In the data rows, zero lies at 7.5, halfway between 7 and 8.
Every row has a hidden score. How much higher is the second row's score than the first row's in each pair? 15 means about the same, 30 much higher and 0 much lower. The score is a weighted sum of the row's numbers plus the product of two more (or one squared), each taken from its middle value.
(9, 5, 8, 5, 6, 6, 10, 9, 6, 7)
(7, 7, 6, 7, 6, 7, 6, 7, 8, 11) >> 25
(8, 7, 9, 5, 12, 6, 8, 8, 3, 5)
(7, 8, 9, 4, 8, 8, 9, 6, 4, 3) >> 24
(8, 8, 6, 9, 11, 8, 5, 5, 7, 9)
(9, 10, 7, 12, 5, 10, 7, 6, 11, 8) >> 19
(7, 5, 8, 6, 8, 6, 10, 11, 5, 7)
(7, 9, 8, 8, 6, 8, 7, 11, 7, 7) >> 13
(7, 6, 7, 7, 6, 7, 8, 7, 9, 10)
(7, 6, 8, 6, 5, 8, 8, 7, 8, 9) >> 14
(6, 6, 6, 5, 6, 6, 9, 9, 8, 6)
(4, 9, 8, 5, 11, 7, 4, 8, 7, 7) >> 2
(6, 10, 8, 5, 6, 5, 12, 10, 8, 4)
(7, 2, 5, 8, 7, 5, 7, 10, 9, 10) >> 24
(9, 8, 6, 13, 6, 12, 4, 3, 12, 10)
(7, 6, 7, 7, 6, 6, 7, 8, 8, 9) >> 19
(9, 8, 9, 7, 9, 10, 8, 6, 3, 5)
(7, 6, 8, 5, 8, 6, 10, 9, 6, 5) >> 18
(7, 8, 8, 6, 7, 5, 11, 9, 7, 5)
(8, 10, 8, 10, 6, 10, 6, 5, 7, 6) >> 9
(7, 8, 8, 9, 8, 11, 4, 4, 7, 10)
(6, 7, 7, 7, 11, 6, 6, 7, 9, 7) >> 18
(6, 7, 7, 6, 7, 7, 5, 8, 7, 11)
(8, 6, 6, 7, 8, 7, 8, 8, 7, 9) >> 16
(8, 7, 8, 6, 6, 8, 8, 7, 7, 7)
(5, 8, 9, 6, 9, 7, 6, 9, 6, 8) >> 9
(9, 9, 10, 12, 5, 12, 7, 6, 6, 8)
(6, 7, 7, 6, 9, 7, 5, 8, 7, 10) >> 16
(8, 5, 6, 7, 7, 8, 7, 8, 9, 10)
(3, 7, 10, 4, 8, 8, 6, 10, 6, 5) >> 19
(8, 7, 8, 5, 10, 6, 10, 11, 4, 7)
(8, 8, 7, 7, 7, 9, 8, 10, 6, 8) >> 21
(9, 7, 9, 11, 5, 12, 7, 6, 7, 8)
(9, 6, 5, 8, 7, 7, 7, 6, 8, 10) >> 22
(7, 9, 9, 9, 4, 9, 8, 6, 7, 8)
(10, 7, 6, 9, 5, 7, 10, 8, 7, 7) >> 22
(10, 7, 8, 10, 7, 10, 6, 6, 9, 7)
(7, 10, 7, 6, 7, 4, 12, 10, 8, 3) >> 17
(8, 7, 8, 9, 6, 8, 7, 8, 9, 11)
(7, 9, 7, 9, 5, 9, 7, 10, 6, 9) >> 12
(9, 9, 8, 7, 12, 5, 11, 8, 6, 2)
(4, 8, 8, 5, 11, 6, 6, 9, 6, 6) >> 13
(8, 8, 7, 9, 6, 5, 9, 10, 10, 8)
(7, 7, 7, 7, 7, 5, 9, 10, 8, 5) >> 15
(8, 8, 10, 10, 6, 12, 7, 5, 5, 7)
(6, 6, 7, 7, 5, 7, 8, 10, 9, 9) >> 24
(8, 7, 7, 7, 7, 7, 7, 8, 9, 10)
(8, 7, 8, 7, 9, 4, 10, 10, 6, 3) >> 13
(8, 6, 5, 7, 10, 6, 7, 7, 10, 9)
(8, 5, 9, 6, 7, 8, 9, 10, 3, 5) >> 8
(8, 8, 6, 7, 10, 4, 11, 9, 7, 3)
(6, 8, 8, 7, 9, 9, 5, 8, 6, 8) >> 9
(5, 10, 7, 6, 10, 6, 5, 8, 9, 9)
(6, 6, 8, 7, 7, 6, 9, 8, 9, 7) >> 23
(8, 7, 6, 7, 8, 6, 7, 8, 9, 8)
(5, 9, 9, 5, 10, 7, 5, 7, 5, 7) >> 7
(6, 6, 7, 7, 4, 9, 6, 5, 9, 10)
(7, 5, 7, 7, 7, 8, 5, 7, 8, 11) >> 9
(8, 8, 8, 10, 5, 9, 5, 4, 9, 9)
(7, 7, 7, 6, 6, 6, 11, 9, 6, 6) >> 15
(7, 6, 7, 8, 7, 8, 4, 6, 9, 10)
(6, 8, 7, 6, 7, 6, 8, 11, 5, 7) >> 10
(7, 7, 9, 7, 6, 7, 8, 7, 7, 7)
(7, 7, 9, 7, 4, 6, 9, 11, 7, 9) >> 11
(7, 8, 6, 8, 11, 8, 4, 5, 10, 9)
(7, 7, 8, 8, 7, 8, 8, 7, 7, 8) >> 17
(6, 8, 7, 8, 8, 7, 6, 7, 10, 9)
(7, 6, 5, 7, 11, 8, 6, 4, 7, 7) >> 14
(10, 9, 5, 9, 7, 6, 11, 8, 8, 10)
(8, 7, 7, 8, 7, 6, 7, 9, 9, 8) >> 1
(7, 9, 9, 6, 8, 6, 11, 8, 5, 4)
(8, 8, 6, 7, 9, 6, 5, 7, 9, 9) >> 17
(7, 6, 8, 5, 7, 8, 8, 5, 5, 8)
(8, 6, 6, 7, 5, 7, 6, 7, 9, 10) >> 19
(8, 4, 7, 5, 5, 7, 10, 7, 6, 5)
(8, 6, 7, 8, 8, 8, 4, 7, 10, 9) >> 8
(10, 8, 7, 9, 4, 11, 9, 11, 6, 7)
(8, 8, 6, 6, 8, 4, 11, 10, 8, 6) >> 18
(7, 7, 7, 7, 6, 7, 8, 9, 10, 8)
(7, 6, 7, 6, 7, 8, 7, 5, 7, 7) >> 16
(4, 8, 7, 5, 10, 7, 5, 7, 8, 9)
(9, 7, 8, 11, 4, 12, 6, 7, 7, 9) >> 14
(6, 9, 8, 6, 10, 6, 6, 7, 6, 5)
(7, 8, 7, 7, 9, 6, 7, 8, 7, 9) >> 18
(7, 11, 8, 8, 9, 7, 7, 6, 9, 8)
(9, 7, 7, 11, 8, 9, 6, 4, 12, 9) >> 18
(10, 6, 6, 9, 6, 8, 7, 8, 8, 8)
(7, 7, 8, 6, 7, 7, 8, 9, 5, 7) >> 10
(9, 9, 8, 8, 11, 5, 10, 6, 7, 3)
(7, 5, 9, 4, 11, 7, 9, 9, 3, 6) >> 6
(8, 7, 6, 5, 10, 7, 10, 8, 8, 4)
(7, 8, 8, 8, 9, 6, 8, 10, 7, 6) >> 8
(8, 10, 9, 5, 7, 6, 9, 8, 6, 5)
(6, 5, 7, 7, 5, 7, 6, 9, 9, 12) >> 17
(8, 9, 6, 6, 9, 6, 10, 6, 8, 4)
(7, 6, 7, 6, 6, 7, 9, 9, 9, 6) >> 17
(8, 8, 7, 8, 8, 8, 7, 4, 7, 7)
(7, 8, 7, 5, 6, 6, 11, 10, 7, 5) >> 15
(7, 6, 9, 6, 9, 7, 10, 9, 3, 4)
(9, 9, 8, 8, 9, 9, 8, 6, 5, 4) >> 17
(8, 9, 8, 8, 7, 7, 10, 6, 11, 6)
(10, 6, 6, 7, 6, 8, 10, 11, 4, 6) >> 13
(7, 11, 8, 9, 5, 7, 8, 8, 10, 8)
(9, 6, 6, 11, 9, 8, 7, 6, 11, 7) >> 15
(9, 8, 8, 9, 6, 8, 8, 9, 8, 8)
(8, 9, 7, 8, 8, 6, 9, 8, 10, 8) >> 17
(8, 8, 7, 9, 8, 8, 6, 5, 10, 11)
(6, 7, 7, 6, 11, 7, 5, 6, 7, 9) >> 12
(8, 5, 8, 7, 9, 7, 8, 11, 6, 7)
(7, 8, 7, 6, 9, 6, 7, 7, 8, 10) >> 19
(7, 6, 6, 6, 10, 7, 6, 5, 7, 8)
(7, 7, 7, 7, 7, 6, 7, 8, 8, 10) >> 13
(7, 12, 11, 8, 5, 12, 6, 0, 6, 8)
(9, 7, 8, 8, 9, 8, 7, 6, 6, 6) >> 8
(8, 7, 8, 5, 8, 7, 11, 12, 3, 4)
(8, 7, 9, 7, 9, 9, 7, 5, 5, 5) >> 16
(6, 7, 8, 3, 6, 5, 11, 8, 7, 4)
(8, 7, 7, 9, 6, 7, 8, 7, 9, 10) >> 11
(9, 8, 7, 11, 9, 9, 6, 7, 7, 7)
(8, 8, 8, 7, 5, 10, 7, 6, 6, 9) >> 23
(7, 9, 6, 6, 8, 7, 7, 7, 10, 8)
(8, 7, 8, 8, 7, 9, 6, 7, 9, 8) >> 12
(4, 7, 9, 5, 9, 8, 5, 8, 6, 6)
(7, 9, 8, 11, 4, 8, 8, 8, 10, 10) >> 14
(9, 9, 9, 13, 5, 10, 8, 6, 10, 9)
(6, 6, 8, 6, 5, 8, 8, 8, 6, 9) >> 17
(8, 7, 5, 7, 8, 9, 6, 4, 8, 9)
(7, 6, 9, 4, 4, 7, 10, 11, 2, 6) >> 9
(7, 8, 7, 8, 6, 9, 7, 11, 6, 9)
(7, 7, 8, 6, 11, 7, 6, 8, 6, 6) >> 16
(8, 9, 11, 9, 7, 9, 9, 7, 5, 6)
(6, 11, 8, 8, 7, 9, 5, 5, 9, 9) >> 17
(8, 8, 7, 10, 6, 6, 9, 9, 11, 8)
(9, 6, 7, 11, 8, 8, 6, 8, 8, 7) >> 11
(7, 7, 5, 7, 8, 8, 5, 6, 11, 8)
(9, 6, 7, 5, 5, 6, 11, 9, 6, 5) >> 17
(10, 10, 8, 12, 7, 9, 8, 8, 9, 7)
(10, 9, 9, 9, 12, 9, 8, 4, 6, 4) >> 12
(7, 7, 8, 5, 5, 5, 10, 10, 7, 6)
(6, 6, 6, 7, 6, 6, 6, 10, 9, 11) >> 17
(8, 8, 6, 9, 8, 10, 4, 3, 8, 8)
(7, 9, 7, 7, 11, 6, 8, 8, 9, 8) >> 15
(7, 8, 8, 7, 6, 10, 8, 5, 6, 7)
(9, 9, 5, 8, 5, 6, 8, 9, 9, 8) >> 22
(5, 7, 9, 7, 10, 10, 2, 1, 8, 10)
(7, 8, 7, 8, 7, 7, 8, 9, 8, 7) >> 13
(10, 7, 7, 12, 5, 10, 6, 9, 9, 10)
(7, 9, 6, 6, 14, 6, 5, 5, 8, 8) >> 12
(7, 6, 8, 7, 9, 10, 3, 5, 7, 11)
(8, 9, 8, 8, 9, 9, 3, 2, 8, 12) >> 18
(7, 7, 7, 7, 8, 7, 7, 8, 9, 9)
(7, 7, 7, 6, 11, 5, 7, 8, 6, 6) >> 12
(9, 7, 7, 8, 5, 6, 10, 9, 10, 11)
(8, 6, 9, 5, 6, 5, 9, 12, 3, 5) >> 11
(8, 9, 8, 9, 9, 9, 6, 6, 8, 8)
(9, 6, 8, 6, 9, 8, 8, 6, 5, 6) >> 16
(10, 7, 7, 9, 9, 9, 7, 7, 5, 5)
(8, 5, 5, 8, 6, 7, 6, 6, 9, 10) >> 23
(7, 6, 7, 7, 6, 7, 8, 8, 8, 9)
(8, 7, 7, 8, 7, 9, 7, 7, 9, 8) >> 14
(9, 7, 8, 7, 9, 10, 7, 8, 4, 7)
(8, 7, 9, 9, 8, 9, 7, 4, 6, 7) >> 17
(6, 8, 8, 6, 3, 6, 10, 10, 8, 7)
(7, 7, 6, 9, 6, 6, 10, 10, 10, 10) >> 14
(9, 8, 7, 8, 8, 7, 7, 7, 8, 9)
(8, 10, 8, 10, 7, 9, 8, 8, 5, 4) >> 3
(9, 8, 9, 10, 8, 9, 8, 5, 6, 6)
(6, 8, 7, 7, 5, 8, 8, 7, 10, 8) >> 20
(7, 10, 7, 9, 6, 12, 3, 1, 10, 12)
(9, 6, 9, 11, 5, 13, 6, 5, 7, 9) >> 12
(7, 9, 6, 6, 4, 7, 8, 6, 9, 8)
(6, 8, 8, 6, 9, 7, 6, 9, 6, 10) >> 3
(6, 6, 6, 5, 4, 8, 7, 8, 9, 9)
(3, 6, 8, 4, 3, 6, 10, 10, 10, 5) >> 26
(7, 9, 7, 6, 9, 8, 6, 6, 7, 9)
(8, 6, 8, 8, 7, 8, 9, 7, 6, 8) >> 14
(7, 6, 6, 7, 6, 7, 7, 7, 7, 11)
(8, 4, 8, 4, 7, 7, 9, 7, 4, 5) >> 12
(9, 7, 8, 9, 7, 10, 6, 7, 7, 8)
(8, 8, 9, 7, 10, 6, 10, 10, 5, 4) >> 11
(5, 7, 9, 6, 10, 9, 3, 5, 7, 9)
(4, 8, 8, 4, 11, 7, 5, 9, 7, 6) >> 15
(7, 6, 7, 5, 7, 7, 9, 7, 6, 5)
(8, 7, 7, 7, 10, 7, 7, 7, 7, 6) >> 9
(8, 7, 9, 7, 6, 9, 7, 7, 6, 8)
(11, 7, 7, 12, 3, 9, 8, 6, 12, 11) >> 24
(7, 8, 9, 9, 7, 8, 6, 9, 9, 7)
(8, 8, 8, 6, 6, 9, 8, 11, 4, 6) >> 15
(6, 8, 8, 8, 10, 8, 6, 7, 6, 9)
(8, 7, 11, 7, 5, 12, 7, 4, 3, 8) >> 17
(6, 7, 7, 7, 7, 7, 8, 7, 9, 5)
(8, 8, 6, 10, 8, 5, 9, 8, 12, 9) >> 15
(8, 6, 6, 8, 8, 7, 6, 7, 9, 10)
(7, 8, 8, 9, 9, 9, 7, 7, 7, 7) >> 8
(5, 10, 9, 4, 4, 4, 13, 12, 9, 2)
(8, 6, 8, 5, 6, 8, 9, 8, 4, 6) >> 13
(5, 8, 7, 6, 11, 8, 3, 5, 10, 10)
(7, 7, 7, 8, 7, 6, 5, 8, 8, 10) >> 14
